In the rows, 128 means zero.
Each path below is one point turned by a fixed rotation once a step. After each direction that follows a path, write how fast that rotation turns it, in degrees per step (0 if it stays still).
Each turn is a multiple of 5 degrees from 10 to 175, or 0.
Each row of a path follows its step; steps can be skipped.
path 1
step 0: [119 127 124 129 126 129 123 126 129 124 118 125 125 128 134 123 130 126
 121 136 134 122 146 137 115 137 128 119 129 137 120 120 116 132 120 140
 114 138 127 122 129 132 129 136 124 126 134 130 119 136 127 125 122 142
 132 130 129 128 116 129 124 134 125 134 127 123 121 127 131 132 126 127
 132 126 125 131 126]
step 5: [127 127 128 121 135 129 128 128 124 123 115 129 128 133 124 139 118 132
 117 137 132 126 135 133 122 137 126 131 128 138 127 133 114 129 125 135
 121 134 114 118 126 133 129 124 123 125 129 132 131 129 115 125 124 126
 125 121 131 126 121 132 123 137 122 139 133 116 137 133 124 139 124 138
 127 122 124 128 132]
step 6: [121 121 126 118 124 126 123 125 118 128 120 132 136 138 129 126 130 121
 127 143 128 115 135 136 128 121 138 129 133 134 128 128 117 130 125 141
 124 124 131 127 124 131 121 137 136 138 147 121 121 132 126 124 131 136
 123 126 125 128 124 135 131 126 124 121 130 121 130 131 130 133 124 128
 140 129 120 132 124]
step 7: [119 123 126 129 131 147 136 131 129 126 124 135 130 132 128 130 135 132
 126 138 120 128 145 131 129 119 131 130 132 119 126 119 121 126 120 126
 121 133 131 124 127 126 125 128 123 125 125 125 114 134 136 124 122 146
 126 125 129 127 127 120 125 125 131 124 130 120 115 126 130 132 131 141
 129 125 133 123 115]
step 9: [137 129 118 121 121 134 138 129 127 127 134 126 137 141 122 140 129 126
 123 138 134 130 130 126 119 122 120 135 133 136 129 138 132 129 136 150
 131 129 126 130 125 132 118 126 121 125 136 129 128 125 132 131 133 136
 124 122 128 119 120 136 132 123 121 127 130 119 130 130 131 139 127 125
 135 131 124 134 125]
step 11: [115 131 124 130 129 128 124 133 124 126 125 139 128 128 126 129 131 128
 127 137 128 116 135 131 121 132 127 128 134 138 124 130 112 131 117 120
 127 130 132 126 120 128 128 128 123 133 145 123 125 136 120 120 126 131
 129 128 124 128 109 119 126 132 130 136 136 120 130 132 132 130 117 138
 124 124 120 138 123]
step 12: [120 127 130 121 129 133 128 123 124 125 127 126 133 131 140 137 132 124
 126 136 128 123 146 129 113 125 134 123 127 132 124 127 117 126 127 144
 122 129 121 121 132 139 129 127 117 131 125 127 124 135 130 128 128 140
 123 118 125 123 123 125 133 126 116 120 125 120 119 125 129 142 123 132
 125 131 126 123 125]
step 23: [114 123 122 130 132 134 122 132 128 130 118 131 130 128 126 126 132 123
 124 133 124 119 140 141 117 137 130 126 133 127 126 121 115 131 115 136
 128 134 127 123 128 131 127 118 126 136 137 128 128 138 127 121 127 124
 121 118 131 128 113 128 134 128 115 133 126 122 119 130 126 132 117 127
 131 122 126 129 127]
Directions:
[130 128 131 128 127 126 127 131 128 128 129 128 127 128 129 129 130 127
 127 127 128 129 127 127 129 129 127 129 125 125 129 129 125 128 130 130
 128 130 128 125 130 128 128 129 127 129 128 128 129 127 129 128 129 127
 128 126 127 125 126 131 126 128 125 127 129 129 129 127 128 131 127 128
 129 125 126 126 129] | 95
[128 129 129 130 129 128 127 126 128 127 129 127 129 130 127 129 125 130
 126 129 128 128 128 129 128 130 127 127 124 130 126 129 127 128 131 131
 130 128 129 131 128 129 126 127 129 130 126 128 129 127 128 129 130 130
 125 126 128 129 128 128 129 127 128 129 129 127 127 126 125 127 126 128
 127 125 127 126 130] | 95
[126 130 130 130 125 127 128 128 128 131 125 126 129 127 129 127 129 127
 127 128 129 129 130 130 124 129 127 127 130 128 129 129 128 127 127 128
 130 128 126 130 127 128 130 125 124 128 126 130 130 129 128 129 128 128
 128 130 126 125 128 128 131 128 127 129 131 129 128 128 129 129 129 128
 128 129 130 125 129] | 95
[130 127 129 128 126 130 129 129 129 127 127 129 126 126 127 129 127 127
 128 130 128 128 130 128 128 131 128 129 125 130 127 128 127 128 128 125
 132 129 127 128 129 126 126 126 129 131 129 126 128 131 128 127 127 125
 129 127 127 128 130 128 129 132 127 127 128 127 128 129 128 129 130 127
 125 128 129 130 129] | 120
[127 127 129 127 128 130 128 126 129 129 130 126 128 127 127 129 128 128
 126 129 128 127 128 129 128 124 132 130 128 128 130 130 129 128 129 127
 128 129 129 127 128 128 128 128 127 126 127 126 127 128 130 132 126 125
 128 127 127 126 128 128 126 126 130 127 127 126 126 125 127 126 131 127
 127 126 128 125 127] | 125
[125 130 131 127 126 128 128 127 130 128 126 128 128 129 125 128 128 126
 128 129 130 127 129 128 128 128 126 128 127 129 128 130 128 129 130 130
 126 127 128 130 128 128 129 128 129 126 128 126 130 127 125 129 125 126
 131 130 130 130 126 127 125 128 127 127 129 128 129 129 126 127 128 129
 126 128 125 130 128] | 65
[129 126 128 126 129 127 130 130 128 129 127 127 128 130 129 130 128 128
 129 129 129 129 124 129 126 127 127 126 127 129 126 131 128 128 126 129
 128 126 127 127 131 128 131 124 128 128 127 127 128 129 129 127 128 125
 127 127 128 130 129 129 129 126 126 127 127 126 127 130 128 126 126 128
 128 128 128 129 129] | 100
path 2
step 1: [133 126 126 133 117 128 116 125 137 132 120 132 128 120 113 126 131 127
 127 121 134 123 117 124 129 117 132 122 129 129 123 134 135 122 123 129
 121 128 133 118 128 133 117 121 129 130 122 135 138 139 122 126 125 129
 133 134 121 134 116 136 122 126 132 129 120 117 132 122 120 127 117 129
 126 137 124 118 136]
step 8: [129 130 121 124 132 117 114 125 129 135 127 131 111 117 123 123 132 124
 129 129 135 127 125 118 126 122 132 137 128 140 130 125 126 122 139 133
 139 125 129 135 118 121 123 118 126 139 125 137 124 133 136 133 116 137
 119 120 132 129 116 133 128 130 123 126 131 128 127 138 124 125 124 134
 130 133 132 121 126]
step 10: [129 124 126 139 119 125 120 124 137 136 131 119 116 132 123 124 128 122
 137 122 140 127 122 125 132 122 125 128 125 136 131 129 123 132 120 138
 135 122 120 129 130 133 127 122 119 135 130 122 132 129 123 138 121 122
 130 137 123 126 124 132 125 126 113 131 133 126 121 135 120 131 132 115
 140 131 128 117 141]
step 11: [135 121 119 119 128 130 127 122 141 130 118 129 120 125 129 114 137 132
 130 138 124 126 124 122 136 129 122 128 127 135 114 130 123 131 130 126
 123 124 121 129 119 133 130 118 120 134 110 139 131 133 133 137 120 136
 122 128 121 137 129 132 129 139 129 124 128 128 121 125 120 132 125 135
 127 138 127 128 126]
step 12: [134 126 136 135 119 134 113 119 130 131 132 137 114 131 118 118 117 129
 116 126 123 122 122 138 124 138 120 125 126 128 127 126 132 130 129 131
 125 120 123 139 126 129 124 119 115 129 124 130 138 130 126 134 127 123
 134 124 131 128 119 130 130 123 127 140 121 121 130 127 133 127 136 120
 125 136 118 131 131]
step 15: [125 135 138 139 124 130 114 137 135 143 129 132 119 124 124 131 134 121
 118 130 138 118 126 136 125 127 122 127 116 126 130 133 134 138 130 132
 124 129 122 130 124 128 133 123 121 131 125 124 135 145 126 134 119 129
 128 120 127 131 132 142 132 124 132 127 132 127 140 132 126 128 134 130
 139 128 124 132 131]
step 21: [122 133 134 136 125 130 122 133 131 135 134 128 113 119 124 117 136 130
 135 122 133 139 128 126 125 130 128 122 122 128 126 127 129 136 133 130
 116 135 123 130 123 127 126 122 124 123 122 125 147 133 123 131 113 139
 129 117 119 132 116 129 127 137 135 127 129 124 138 127 116 130 132 125
 133 132 122 127 134]
step 23: [136 132 132 137 126 123 122 128 144 122 120 134 125 114 127 125 130 134
 123 141 133 120 131 123 136 127 134 132 128 127 132 131 123 134 129 129
 121 138 123 132 122 132 129 108 128 127 123 122 131 137 136 135 117 121
 124 123 122 136 127 135 132 126 122 129 125 126 124 137 131 133 138 127
 129 142 120 125 132]
Directions:
[128 127 126 128 129 126 126 129 129 127 129 126 128 129 127 126 127 128
 127 127 131 127 129 127 129 129 126 127 128 130 125 131 124 129 128 128
 127 130 127 128 129 129 130 131 127 128 129 126 129 127 124 128 125 128
 129 131 127 130 129 126 130 127 131 129 128 130 128 126 127 130 129 128
 128 128 126 128 127] | 65
[127 127 127 127 128 128 125 128 127 129 126 129 128 125 128 130 126 128
 124 128 126 126 127 129 126 128 130 129 128 130 127 125 126 126 131 129
 128 130 127 126 129 128 129 128 129 127 127 130 129 127 127 128 130 129
 128 128 127 127 129 127 126 125 127 129 127 126 129 130 129 129 130 132
 128 130 125 126 127] | 95
[127 128 130 126 129 129 125 130 129 129 127 130 130 127 126 129 129 129
 126 131 129 128 128 127 127 129 129 130 130 128 126 130 129 127 127 129
 127 125 131 128 128 128 128 129 126 127 130 128 128 129 128 128 130 128
 127 128 127 132 129 129 129 130 127 128 127 128 125 125 132 126 129 127
 126 129 128 128 127] | 130
[126 128 125 129 127 127 129 129 128 128 128 130 129 130 130 128 130 126
 129 130 126 127 129 128 127 126 127 128 128 128 128 126 129 129 127 125
 129 129 129 127 132 126 126 127 128 127 127 130 131 128 128 129 128 127
 128 127 127 132 130 130 131 128 132 127 128 129 128 128 127 125 131 128
 129 128 126 126 129] | 175
